In the data rows, the value 128 means zero.
Each pair is two rows. How far apart are they, by a hidden measure? 0 means very close, and 20 very far. Two or three weighted sums of its numbers give each row a place; it is the straight-line distance between the places.
[146 111 165 104 147 123 206 136 140 158 113 106 173]
[ 46 122 101 122 103 143  30 155 142 104 132 158  81] >> 8
[169 125 174  96 150 115 171 105 154 175 111 140 168]
[ 83 200  89 117 185 111  75 160 166 173 142 160 137] >> 3
[111 206 141  80 138 149 110 137 122 148 165 173 136]
[ 93 167 113  96 212 110  92 119 127 146  98 150 145] >> 6
[144 129 125 153 129 143 158  99 140 157  96 138 164]
[168 125 120 148 143 124 200 126  94 142 100 104 159] >> 3
[ 71 166  34  92 134 133  29 161 106  97 183 151 144]
[ 80 160 110  91 168 132  99 128 144 147 154 202  93] >> 11
[150 207  66  85  90  94  88 105  93 126 117 167  60]
[177 149 118 132 147 104 130 144 206 168 114 162 121] >> 10
[141 144  63 159 148 101 114 145  96  68 124 114  96]
[ 93 162  71 121 108 124 130 183 156  99 141 166  93] >> 7
[168 127 101 134  98 124 143 129 101  92 142 100  85]
[140 139  88  97 140 101 125 163  97  92 163  92 124] >> 4
[ 94 118  64  90 110 133  67 150 114  79 183 172  99]
[128 117  64 105 135 142 108 164  93  78 172 145  66] >> 2
[105  75 157 165 132 153 153 136  83 124 127 139 160]
[135 158  81 110 160 110  68 155 165  91 193 152  89] >> 12
[111 131 122 129 129 129 113 128 121 169  96 184 159]
[112 180 112 105 182 120 161  66 137 129 130 109 125] >> 11
[ 81 121 150 111 102 125 135 165 133 136 101 156 133]
[108 144 120 128 122 137 101 122 177 109 104 146  99] >> 7
[122 125 191  97 131 137 137  54 162 107 100 150 141]
[106 103 117 155  91 142 126 136 101 121 114  78 114] >> 9
[144  84 199 138 126 116 211  95 141 145  64 122 145]
[158 154 173 111 174 113 149 107 160 122  95 136  73] >> 12
[ 76 124 109 131 167 124  95 180 133  92 147 119  49]
[108 132 141 127 118 149 130 170 158 130  66 125 142] >> 9
[ 68 104 107 131  76 125  91 142  92 116 116 122 143]
[110 184 111  95 154 124  93  84 174 121 159 194 114] >> 15
[191  90  96 209 114 117 140 149 123  93  80 103  35]
[195 184 112 121 138 140 143 139 148 134 108 151 106] >> 3
[181 171 189 120 203 142 159  89 150 188  50 141 166]
[213 200  82  68 174  84 149  37 118 142 192  91  79] >> 4
[155  99  70 230  88 126 141 198  85  78 189  67  96]
[114 191 119  96 182  99  89  64 157 167 158 178 182] >> 8
[ 98 117 207 152 148 102 196  48  57 194  66 155 156]
[177  82 109 173 159 108 101 174 119 101 152  84  56] >> 7
[147 106 101 159  89 130 143 189  77  48 133  79  87]
[132  79 157 171 162 169 187 107 109 112  87 107 154] >> 4
[109 139  81 106 146 142  78 136 124  93 150 175 107]
[155 164 122 114 170 127 146 104 110 117 114 176  83] >> 6
[ 76 161  98  61 112 109  81  56 119  93 183 180  91]
[ 53 105 145  98 128 153  66 120 159 136  95 199 189] >> 10
[135 140  71 103 112 126  70 154 117  79 181 110 120]
[104 194  79  80 141  90  92  74 170 167 181 179 131] >> 6
[ 93 141 120 120 109 131  94 122 138  70 161 131  76]
[178 100  49 211 102 132 107 154 110  87 149  68  88] >> 11
[168  90 139 114 125 124 188 138 106 123  97 116  95]
[191 213 121 125 135 119 157 112 134 131 149  72 126] >> 11
[139  58 134  98 108 137 129 162 137  97 130 193 137]
[179 198  54 145  95 112 126  97 144 143 166  98  76] >> 16
[185 164 128 129 120 141 160 129 136 162 114  88 116]
[ 97  87 132 152  93 125 114 115 119 100 121 107 123] >> 8
[116 124 191 158 157 134 138  74 175 207 107 223 211]
[155 147 218 135 140 134 184 110 184 156  78 109 157] >> 17
[170  83  79 153 121 140 124 183 109 112 136  57 111]
[152  48 177 119 123 140 196 159 126 120 126 109 136] >> 2
[168 119 170 171 100 145 193 119 103 141 148  97 164]
[136 152  88 154 147 136  70 169 140 107 178  98  74] >> 7
[111 144 160  82 148 112 143  63 134 204  75 101 187]
[ 89 165 102  95 158 111 110  90 146 187 148 172  93] >> 11
[ 76 128 128  99 110 136 117 143 120 198  72 193 182]
[113 180 127  64 194 101 141 104 172 229 109 132 140] >> 15
[ 68 237 121  33 194 106  43 117 134 126 171 182 113]
[114 109  86 187 108 138  75 127  87 114 106  81 111] >> 14
[161 119 127 153 164 129 136 138 139 166 147 150 150]
[ 56 143  67  83 104 136  41 158 132 142 165 167 121] >> 2
[ 82 163  96 127  98 140  84 166 133 135 121 156 157]
[113  97 134 176  76 159 100 181 137 116  93 105 122] >> 5
[136 134 159 160 116 131 154 178 117 126 148  99  94]
[174 173  66 167 157 120 151  98  83  68 139  97  66] >> 12
[124 135 130 120 108 139 163 130 117 155  96 128 151]
[119 154 187 110 114 150 181  96 130 174  98 101 141] >> 10
[142 153 192  98  92 113 170 131 171 210 101 163 183]
[103 134 130 106 108 125 170 126 144 131 110 141 175] >> 8
[153 106 198 108 120 122 186  52 158 172  52 179 136]
[108 138 143 114  98 141 164  88 156 146 131 128 164] >> 5
[116  40 113 113 118 130 112 176  96  89 177  78  79]
[158  94 107 147 137 109 109 142  99 106 144  88 112] >> 1
[ 75  95 144 145 101 153  99 122 114 135 130 154  44]
[121 116  99  75 145 143  70 162 127 124 159  55 106] >> 12
[ 95 122 161 120 155 111 135 101 170 202  71 171 143]
[ 83  82 153 131 144 143 117 115 109 155  89 155 146] >> 9
[160 125 210 133 130 158 195  95 174 167  67  95 159]
[224 174 173 121 102 115 187 120 162 180 142 102 135] >> 1
[101 188 144 149 188 110 148  87 208 176  84 161 164]
[ 55 139 120 107  90 135 101 100 145 145 145 123 100] >> 2
[193 153 160 143 146 121 181  72 137 171  74  67 148]
[ 95  92 130 157  96 163  72 126 104 106 114 177 105] >> 16
[136  95 129 127 105 131 139 157 129  80 123 156 143]
[110 107 174  84 116 117 154  89 126 145  77 121 160] >> 7
[120 149 126 144 111 147 175 137  97 134 121 126 135]
[105  99 133  88 118 101 144 125 103 134 112 154 159] >> 7
[ 87  78 175 169 148 142 104 176 144 138  67 113 129]
[ 51 160  22  92 114 148   2 160 119 145 187 190 122] >> 13
[122 160 101  81 155 126  75 115 119  74 147 128  82]
[101  93  80 165  68 113 136 153 117  70 121 129 113] >> 13
[152 145 129 137 107 126 106 201 103 111 161 111 124]
[103 115 169 165 132 124 159 106 143 142 158 150 139] >> 4
[ 83  88 200 118 176 132 170  86 155 212  78 157 185]
[ 97 107 124 149 117  60  99 148 143  93 116 116  90] >> 4
[197 122 164 133 145 158 173 106 126 146 108  69 151]
[152 156 162 151 108 122 115 166 113  87 147 105  99] >> 5
[120 135 224 109 159 132 205  40 139 194  95 117 192]
[140 113  94 186 104 135  75 126  89 109 164 119  99] >> 11
[147 142  51 151 122 127 101 148 108 114 179  70 106]
[ 86  88 125 123 115 145 117 132 170 181  62 203 150] >> 4
[127 145 186 146  95 144 117 112 100 114  65 135 125]
[105 109 175  43 131 138 123  84 160 133 126 212 149] >> 4
[149 114 167  75 140 118 207 143 156 149  77 138 191]
[ 50  86 147 112 134 159 146 106 125 129 107 152 151] >> 9
[ 87 117 111 115 127 124 135 104 127 121 128 143 101]
[ 47  84  80 184  96 145  99 161 106 120 118 142 108] >> 7
[ 63 188 107  72 170 119 108  85 149 178 129 192 132]
[101 157 181 101 134 138 185 129 189 168  60 146 171] >> 13
[180  96 140 131  99  76  65 142  99  70 131  92 127]
[ 92 171 118  88 184 108  89 105 112 144 142 163 139] >> 9
[117  92  90 162 155  91 129 127 122  49 138  72 105]
[ 75 110 103 138  92 116  79 147 131 113 136 117 114] >> 3
[119  86 116 144 107 135 117 176 127  46 123  93 104]
[135  66 132 107 108 100 100  51 147  81 183 113 124] >> 3
[115 113  99 123 101 120  84 156 133  78 159 115 121]
[148 115 192  85 132 158 230 108 153 170  76 122 167] >> 6
[145 149 145 152 139 122 184  92 155 141  90  92 131]
[ 38 142  89 119 119 148  24 132 125 124 147 215  85] >> 16
[121  69 165 117 153 120 156  82 101 100 123 113 167]
[154 197 126 130 201  96 165  71 165 207 110 141 162] >> 11
[ 99 103 218 113 187 121 188 120 146 217  71 122 221]
[239 117 156  88 105 132 173 165 126 131 121  88 147] >> 1
[ 78 136 207 137 119 149 145  79 171 161  70 188 200]
[ 91  98 138 133  86 146  92 150 155 159 116 162 122] >> 3
[136 134 169 110 136 131 181 102 126 135  85 123 164]
[135 104 137 111  87 109 162 137 110  68  59 136 155] >> 7
[108 117 144 129 104 139 101  90 157 139 117 168 169]
[184  99 126 123 130 144 150 197  73 136 113  81 144] >> 6
[119 139  89 128  96 147  83 160 115  97 202  95  97]
[130 128 166 126 146 143 143  96 141 178  68 165 195] >> 5
[107 160 161 127  65 148 130 109 157 131 117  91 133]
[125 119 161 134 118 161 149 141  92 122  97 131 111] >> 14
